(in the rows, 128 means zero)
name the system of each run:
run 1, tak (9 x 26):
[[163 144  87 130  84 152 168 116 121 145 145 122 131 107 143 128 125 146
  138 149 149 152 121 103 136 146]
 [149 152 177 140 153 155 107 119 147 113 113 126 154 130 101 145 156 158
  102 149 102 115  96 124 128 136]
 [ 99 114 105 128 147  87  94 139 137 106 148 139 114 152 138 100 104 139
   98 113 168 127 127 156 126 105]
 [151 171  76 143  84 139 159 133 104 142 137 111  98 124 145 144 122 109
  167 152 147 137 117 117 134 127]
 [143 131 188 121 150 142 125 100 121 127  99 129 162 122  84 125 152 155
  137 171  88 134  91 145 117 138]
 [112 101  98 117 140  84 120 142 152 124 145 150 143 128 142  92 100 167
   71 100 170 140 139 130 142 117]
 [159 199  83 156 102 146 143 163 124 137 133 103  91 130 147 172 131  99
  145 137 134 111 115  99 150 125]
 [117 123 193 117 169 121  99 104  94 115  97 124 140 138  78 117 144 131
  157 175  85 127  93 177 106 121]
 [114  78  72 105 116  80 149 130 126 143 145 150 144 110 150  76  84 169
   92 105 177 165 150 132 139 125]]
run 2, til (9 x 26):
[[123 162 110 112 137  62 158 149 122 167 116 127 134 149  95 116 113 150
  160 157 128 140  95 163 130 104]
 [157 185 100 120 116  87 173 159 123 152  91 120 146 114 112 138 122 122
  141 147 117 134  92 124 165 118]
 [143 158 148 115 169  91 140 180 132 123  79 134 146 122 114 115 128 121
  128 140  97 111 110 118 156 102]
 [119 132 111  97 169  71 136 194 113 155 129 119 115 136 122 108 107 132
  140 130 121 125 143 129 139 109]
 [133 153 109 123 131 106 148 169  81 174 109 101 113 112 120 159 115 108
  152 132 102 130 133 125 140 136]
 [137 122 157  99 157 106 123 155  99 133  88 113 154  97 102 137 134 114
  115 130  82 128 122 131 152 146]
 [139 103 104  87 152  99 122 187 119 130 138 112 124 108 142 106 116 123
  101 114 130 126 148 113 154 138]
 [133 136 120 137 144 148 118 173  89 146 131 101  90 120 148 155 123 101
  142 124 109 112 153 106 129 135]
 [111 100 164 110 160 124  94 123  79 133 124 110 134 114  97 141 130 126
  119 132  92 135 140 148 121 153]]
run 3, bot (9 x 26):
[[146  99 160 132 127 155 194 127 122 238 101 123 165 105 103 141 136 188
  165 142  77 142 132 123  94 154]
 [129 112 122  70 140  74 121 181 181 154 144 108 169 116 100 160 147 128
   57  64 121 122 144 115 166 176]
 [110 176 120 128 142 101 111 166  96  70  89 130  98 123 147 157 119  31
  137  99 118 104 157  93 169 107]
 [107  85 178 125 153 147 151 114  69 152  97 136 108 131 126 100 124 107
  222 162  83 128 153 142  80 107]
 [122  65 104  89 110 125 160 134 135 206 180 115 144 114 126 127 123 175
  121 100 140 159 173 117 110 178]
 [140 170 126 148 109 153 112 140 151 114 117 116 141 106 131 208 149  91
   69  72 120 110 143  74 167 167]
 [ 93  98 199 117 175 120  84 120 112  66  79 144 125 138 120 113 143  64
  148 121  91  97 134 154 116 104]
 [ 97  60  86 103 112 113 154 125 105 147 174 137  90 142 167  77  98 119
  183 122 167 150 182 136  96 120]
 [151 161 125 171  79 203 162  91 140 170 145 121 136 115 133 195 148 151
  129 122 123 138 144  72 116 171]]
run 4, nedit (9 x 26):
[[161 160  60 145 102 133 141 157 134 143 160 112 104 128 160 119 111 153
  118 147 168 132 107 118 142 121]
 [147 182 139 146 151 125 100 140  98 123 112 101 118 135  96 149 135 136
  132 176 105 118  73 157 136 119]
 [123  90 110 108 139  80 125 124 109 135 117 133 151 113 117  77  98 167
  100 142 143 153 100 178 132 120]
 [179 154  56 133  91 143 152 163 115 130 145 106 101 101 172 115 113 127
  129 151 157 132 112 105 158 127]
 [157 170 163 131 182 134  92 164 103 126 117  96 119 135  95 139 146 146
  129 182  86 109  84 141 132 122]
 [102  84  97 109 148  63 116 137 106 154 139 130 141 120 119  90  85 178
   85 120 153 157 125 175 131 126]
 [173 162  47 138  75 145 144 154  89 123 138  94  90  94 170 141 114  91
  135 144 154 131 112 116 163 140]
 [162 141 192 109 191 139  82 153  97 107 109  96 134 122  86 122 156 138
  127 191  69 111  83 149 133 132]
 [106  67  83 104 147  73 117 146 120 154 165 135 136 120 138  75  81 196
   70 107 171 162 148 151 130 128]]
run 5, pef (9 x 26):
[[136 186  99 128  91 129 170 124 107 144 126 124 133 108 122 186 127 105
  140 115 128 152 161  67 158 159]
 [118  99 202 138 145 154 125 106 114 128  56 137 160 103 109 149 149  99
  134 111  65 112 126 140 117 138]
 [ 93  58 102  91 138  87 141 170 135 148 138 138 117 126 164  94 104 100
  132  72 145 124 189 123 124 124]
 [144 193 110 149  96 172 157 123 119 134 147 125 109 127 140 185 138 111
  151 128 131 135 167  45 140 149]
 [ 94  85 221 139 158 156 101  78 116 128  87 142 161 125  90 151 152 127
  127 114  74 122 137 151  91 145]
 [ 90  54  70 104 107  86 135 144 140 133 149 143 118 120 175  97  94 103
  104  57 177 134 179 135 131 129]
 [165 208 121 166  87 202 151 113 146  98 142 131 107 131 153 177 156 101
  154 143 135 116 142  42 141 136]
 [ 80  73 240 135 186 145  92  77 128 123  98 158 163 149  86 120 147 156
  130 126  80 123 140 155  72 123]
 [ 85  75  34 124  86  76 146 135 138 152 167 144 111 126 181 105  75 128
   95  55 206 151 174 138 131 126]]
run 6, nedit (9 x 26):
[[122 152  90 140 109 108 175 145 126 119 103 156 102 138 166 100 104  91
  182 130 152 123 137 110 132  82]
 [142 144 169 133 146 149 167 133 110 173 101 126 130 133 104 131 142 143
  195 173  80 125 121 119 100 121]
 [117 116 130 114 133  85 169 136 155 187 107 145 179 116 102 132 117 177
   98  97 119 146 134 125 135 141]
 [134 166  85 130 103  97 158 171 144 122  99 132 119 119 155 150 121  70
  128  87 141 110 137 100 167 116]
 [118 131 180 103 176 114 125 152  99 115  97 127 117 141 106 117 141  90
  187 156  83 110 136 131 119 107]
 [102  71 127 105 139 105 163 124 107 186 138 144 148 116 124 104 102 173
  133 114 128 164 178 116 110 142]
 [151 162  94 146  89 150 156 157 134 157 119 108 121 102 150 188 136  94
  117  90 121 116 143  84 155 157]
 [111 127 196  97 180 101  88 147 132  95  94 123 143 141  87 142 159  84
  130 122  80  97 120 148 135 126]
 [ 82  57 107  94 135  87 143 119 112 129 154 158 127 129 148  77  92 137
  133 100 163 162 193 121 115 124]]
run 7, til (9 x 26):
[[139 124 107 159  89 124 182 143  99 175  44 123 130  90 149 142 112  82
  165 111  97 115 100 160 133 115]
 [154 111 191  54 162 111 146 155 167 120 108 129 174 124  90 108 175 114
  149 140  80 115 124 111 138 144]
 [106 137  88 102 152  76 146 175 130 141 161 145 125 131 141 121  94 150
  101  95 159 150 194  63 157 123]
 [103 135 124 188 122 146 137 151  89 175  74 116  95 118 152 183 111  77
  157  90  94  96 144 136 112 116]
 [112  69 189  57 149 101 115 107 117 123 115 120 166 121  73 120 159 100
  147 131  85 135 129 168 119 164]
 [149 108  66  84 101 112 161 152 132 128 167 131 139  92 160 103 108 144
   94 108 170 165 174  68 167 157]
 [131 148 157 201 140 201 123 155 127 138  87 126  98 121 169 178 138  94
  134 100  93  77 149  83 114 116]
 [ 66  61 197  82 179  89  75  99 122 121 147 130 142 161  75 119 143 127
  127 115 110 133 148 184  90 145]
 [135 104  27 102  52 113 164 115 105 146 177 116 119  95 163 122  98 122
  116 109 190 178 155 117 152 168]]
run 8, bot (9 x 26):
[[ 94 129  99 167 143  99 103 149 148 138 137 140 107 152 150 128  99 150
   87  88 164 111 133 145 120  97]
 [130 174 108 155  81 134 134 101 126 129 117 113 108 146 120 166 142  87
  168 142 136 115  82 168 120 126]
 [138 108 160  87 127 116 145  80 124 101 118 149 174 117  95  87 140 152
  141 170 122 162 110 138 129 139]
 [144 124  89 135 134 118 151 168 158 136 135 148 131 117 170  93 101 169
   87 107 161 129 143  89 146 108]
 [134 197 141 176 137 147 118 153 149 146 117 113 104 159 121 180 147 119
  143 133 111  88  98 127 118 110]
 [ 90 112 154  90 143  69 112  91 100 122 120 130 148 143  72 116 125 125
  145 147 119 154 112 190 116 133]
 [151 116  56 114  83 111 179 141 117 134 123 135 134  88 170  96  96 128
  118 119 165 157 138 105 161 131]
 [179 178 169 156 146 188 142 158 158 134 105 120 133 127 129 154 164 139
  140 156  89  92 110  77 128 123]
 [ 74 100 167  95 195  63  82 141 122 133 142 129 136 163  80 115 121 152
  112 121 116 132 137 174 109 121]]
run 9, Fubad (9 x 26):
[[140 130 117 142 123 147 104 122  77  94 109 115 114  97 145 133 120 102
  112 141 124 131 120 129 148 135]
 [149  82 146 113 146 148 116 155 131 145 130 109 122 120 137 103 143 133
  136 141 108 108 115 150 111 135]
 [126 127 113 102 136 120 120 137 128 144 181 114 123 137 117 134 129 156
  116 129 145 146 153 108 127 154]
 [129 151 122 149 121 143  94 109  98 102 128 113 121 117 122 160 128 118
   99 131 132 133 116 134 140 146]
 [136  85 141 108 133 130 106 130 130 110 121 118 129 120 133 100 140 110
  127 136 121 115 107 164 123 133]
 [143 117 107 104 130 135 132 142 132 128 175 123 115 131 141 104 128 147
  133 145 151 140 144 103 126 139]
 [137 162 138 154 137 154 102 116 111 121 138 114 123 130 116 158 134 149
  109 149 124 129 115 121 127 136]
 [117  98 139 114 136 106  98 119 129 114 123 122 138 130 114 115 131 125
  110 126 130 124 103 178 122 132]
 [146 125  87 106 105 127 136 136 136 110 162 121 115 126 151 105 126 121
  133 139 164 135 129 118 139 134]]
run 10, Fubad (9 x 26):
[[114  96 178  67 173 118  78 131 160 103 176 122 159 138  86 139 162 145
   75 106 119 131 164 104 135 176]
 [ 95 120  84 145 129 130  67 115  80  65 173 127  76 133 167 125  96 100
   94 114 180 139 164 124 134 125]
 [160 111 147 156 100 209 105  98 116 120 138  96  95 132 144 133 163 106
  172 173 118 101  83 167  88 141]
 [133  74 172  69 147 126 124  92 161 124 167 139 175 132  90  87 154 186
  116 152 127 156 131 132 110 160]
 [129 157  78 156 121 134  97 125 141  83 172 140 114 130 162 129 105 163
   54 113 190 141 144  86 155 125]
 [140 165 158 165 135 166  76 124 138  86 116 106  95 157 126 154 163  87
  144 156 115  78  69 168 111 112]
 [112  71 146  63 141  87 133  99 126 120 156 141 145 151  97  59 132 150
  168 168 142 158 121 176 101 124]
 [168 169  58 159  85 154 156 115 131 124 165 136 125 110 164 119 104 188
   91 149 186 162 124  77 152 130]
 [159 186 186 161 158 155  83 143 164 100  86 113 142 140  98 166 170 124
   99 146  88  77  58 146 136 118]]
run 11, tak (9 x 26):
[[ 50 106 157 165 192  82  86 133 111 122  91 167 131 141 128 123  83 147
   74  72 125 122 166 141 117  91]
 [133 119  46 135  67 109 171 176 124 179 120 101  85 117 176 143 111  60
  169  89 148 107 122 154 132 126]
 [156 133 195  67 137 146 141 110 103 116 110 110 160 110  74 145 180  94
  182 174  64 138 125 112 133 172]
 [ 82  60 159 121 183 102 112 120 128 111 115 179 161 116 139  77  90 177
   64  87 137 148 188 104 125 116]
 [142 149  57 175  87 157 149 194 149 179 140 100  74 125 192 177 120  90
  130  75 147  88 144 100 133 129]
 [122 129 206  98 148 146  88  99  94 109 116  92 126 143  65 168 181  68
  185 166  67 111 102 174 105 158]
 [ 80  28 120  94 134  88 130  80 103  99 132 181 158 105 147  49  82 155
   96 101 168 181 181 136 123 124]
 [192 165  70 176  68 205 187 174 168 171 133 114 107 100 196 169 137 121
  128 101 139 100 143  42 146 143]
 [109 137 244 120 195 151  49 115 140 104 125 103 130 173  57 172 191 106
  146 153  62  83  97 170  89 141]]
run 12, pef (9 x 26):
[[157 153 173 132 130 178 124 153 212 131 140 117 124 163 127 160 193 110
  151 123 107  69 111 103 109 135]
 [ 53 115 165  99 182  65  95 100 111  98 143 164 143 161  87 115 109 143
  111 111 138 157 179 129 119 119]
 [126 135  51 185  60 147 160  95  89 139 117 138 103  99 180 134  85 119
  128 112 174 152 131 126 132 124]
 [172 128 187 132 109 196 138 108 196 124 114 122 149 140 119 141 197 115
  165 148  98  87  86 129 102 143]
 [ 78  87 155  82 185  56 110 139 153 111 140 168 158 149 107  83 110 161
   89  94 143 144 170 122 130 114]
 [125 194  48 199  79 135 155 127  99 139 124 135  89 122 173 164  85 120
  125 111 174 138 139  97 145 110]
 [140 133 209 142 118 185 128  78 156 127  96 124 144 149  91 154 189 104
  188 161  81  98  78 165  83 138]
 [ 87  43 125  56 151  46 135 133 151 125 144 167 166 130 121  55 102 157
   97  91 159 160 167 143 132 126]
 [166 224  48 193  75 156 174 154 131 132 124 133 102 110 183 170 103 127
  109 118 165 129 133  50 171 114]]

runs to name:
run 13 (2 x 26):
[[179 190  96 155 114 159 174 134 112 146 132 130 128 113 140 120 114 189
  138 185 138 152 114  74 142 117]
 [130 131 180 149 157 125 110 133 147 178  94 111 155 138  81 156 148 167
  111 133  84 104  73 182 106 131]]
  pef
run 14 (2 x 26):
[[158 145 140 139 171 174 132 178 163 180 192 118 115 155 137 130 140 215
  120 151 125 114 157  60 105 132]
 [ 75 165 134 166 152  91  66 122 111 151 131 107 125 150  80 207 115 140
   67  88 123 123 118 170 126 141]]
  bot
run 15 (2 x 26):
[[116 146 128 122 150 104 136 121 132  89 130 168 145 130 131  99 107 158
  102 131 152 152 156  80 148 108]
 [134 169 112 182 128 141 148 158 140 165 107 128 106 143 149 148 117 141
  141 122 126 102 115 120 118  97]]
  tak
run 16 (2 x 26):
[[ 71  82 103 136 147 103  71 129  93 106 156 131  99 128 155 127  89 115
   75  76 163 135 179 136 126 130]
 [148 148  97 163  77 205 117  95 110  95 163 110  79 129 171 154 142  90
  154 146 155 120 129 107 118 143]]
  pef
run 17 (2 x 26):
[[116 111 106  82 120  97 101 122 163  81 181 135 137 138 129 118 134 120
   84  99 176 140 151 115 149 149]
 [133 182 118 178 113 172 134 117 107  96 119 140  92 134 160 150 125 101
  153 141 139 121 144  81 129 106]]
  tak
run 18 (2 x 26):
[[ 80 146 128 100 142  80  87 134 119 119 168 109 109 160  93 177 135  87
  124  99 135 129 157 140 132 150]
 [108 119 116 138  94 130 145  83  63 104  86 141 127  93 138 135 105  78
  150 122 127 153 147 129 137 131]]
  bot
run 19 (2 x 26):
[[140 129 145 153 116 153 119 128 209 141 129 130 151 143 129 152 161 154
   87  97 137  97  98 133 117 137]
 [ 95 163 120 125 119  84 112 109 167  83 142 151 122 173 116 134 133 101
  129 110 168 120 119 143 131 106]]
  nedit
run 20 (2 x 26):
[[109 113  78  94 101  87 151  90  69 156 158 129 158  90 106 135  88 170
   92 121 156 207 171 110 154 177]
 [178 146 111 180 102 187 105 153 130 105  82 104 125  72 172 171 138  94
   61 100 113  92  95 108 167 145]]
  Fubad
run 21 (2 x 26):
[[155 132 165 132 107 167 139  98 132 151 107 112 152 116 100 159 165 128
  149 149  91 124  96 144 112 160]
 [130 124 137  92 143  97 111 119 165  85 142 148 170 126 110 108 135 154
   69 117 150 143 129 111 156 141]]
  til
run 22 (2 x 26):
[[142 109 135  95 163 114 150 144 121  97 121 162 142 114 144  57 110 153
  132 155 134 147 156  81 143 104]
 [138 154 115 167 150 150 145 179 131 197 140 116 107 136 144 153 116 175
  125 123 119 114 146  89 115 121]]
  tak
run 23 (2 x 26):
[[112 179  94 142 150 100  70 165  58 111 133  85  86 121 121 182 106  90
   90 119 125 122 129 138 162 136]
 [120  62 137  94 149 112  80 121  49 106 113  98 117  96 119  96 116  95
  128 153 107 136 113 199 126 141]]
  nedit
run 24 (2 x 26):
[[100 119 167 138 182 149  68 110  41  89 131 123 109 116 117 137 111 134
  109 149 103 146 166 112 123 135]
 [120  37 110 138 113 157 100 121 109 161 145 105 119  99 156 122 115 141
   91  97 137 128 136 170 103 161]]
  nedit
run 25 (2 x 26):
[[ 97  94 125 136 142 135 127 170 113 175 136 115  90 136 153 152 118  93
  152  82 115 103 185 115 104 132]
 [103 111 150 115 108 146 125  98 104 148 138 107 125 127 105 185 151  84
  158 108 105 134 159 131 110 177]]
  bot
run 26 (2 x 26):
[[147 110  86 103 123  80 136 179 158 154 133 111 133 125 136 100 121 141
  107 121 147 117  90 166 142 123]
 [158 208 109 118 134 107 131 160 124 107 129 112 119 135 113 145 137 116
  137 163 125 123 101 105 163 118]]
  pef
run 27 (2 x 26):
[[107  79  86  56 134  53 133 210 154 149 146 108 114 132 146 116 125  67
  128  63 141 108 165 140 151 138]
 [127 160 137 106 131 141 151 144  54 126 114 113 106 103 125 171 131  62
  182 134  88 140 191  59 147 151]]
  tak
run 28 (2 x 26):
[[134 168 109 162 138 137 145 177 175 162 146 138 128 137 151 162 122 170
   84  86 143 112 162  55 140 126]
 [ 96 170 153 159 146 116  83 138 116 132 109 100  99 163  99 193 144  76
  146 116 101  89 101 176 112 120]]
  tak
run 29 (2 x 26):
[[130 217  91 176 109  97 181 121 136 167 114 150 137 149 114 144 101 190
  137 152 152 150  96 116 133  94]
 [126 159 152 145 106  97 154  97 154 157  65 134 167 140  81 150 143 125
  151 136 104 120  52 198 118 116]]
  pef
run 30 (2 x 26):
[[144  81 135  58 144  86 142 122 152  89 125 162 187  99 119  55 123 165
   83 129 144 164 136 110 162 136]
 [150 150  68 172 113 158 161 200 159 165 147 127  80 135 202 135 109 128
  132  96 155  94 157  70 130 102]]
  til
run 31 (2 x 26):
[[181 183  44 111  74  95 168 150 144  89 122 130 132 105 157 100 116 109
  118 151 176 141  85 111 189 114]
 [176 196 177 152 176 158 145 148 128 116  90 142 135 138 112 106 142 171
  158 205  88 113  92  92 128  86]]
  bot
run 32 (2 x 26):
[[ 98  71 153 154  93 165  98  88 155  85  98 138 121 126 161 147 151  43
  129  68 130  88 130 164 105 136]
 [111  78 153  95 105 160 128  72 158  72 171 156 115 155 148  93 158  90
  178 130 160 130 164 116  94 135]]
  bot
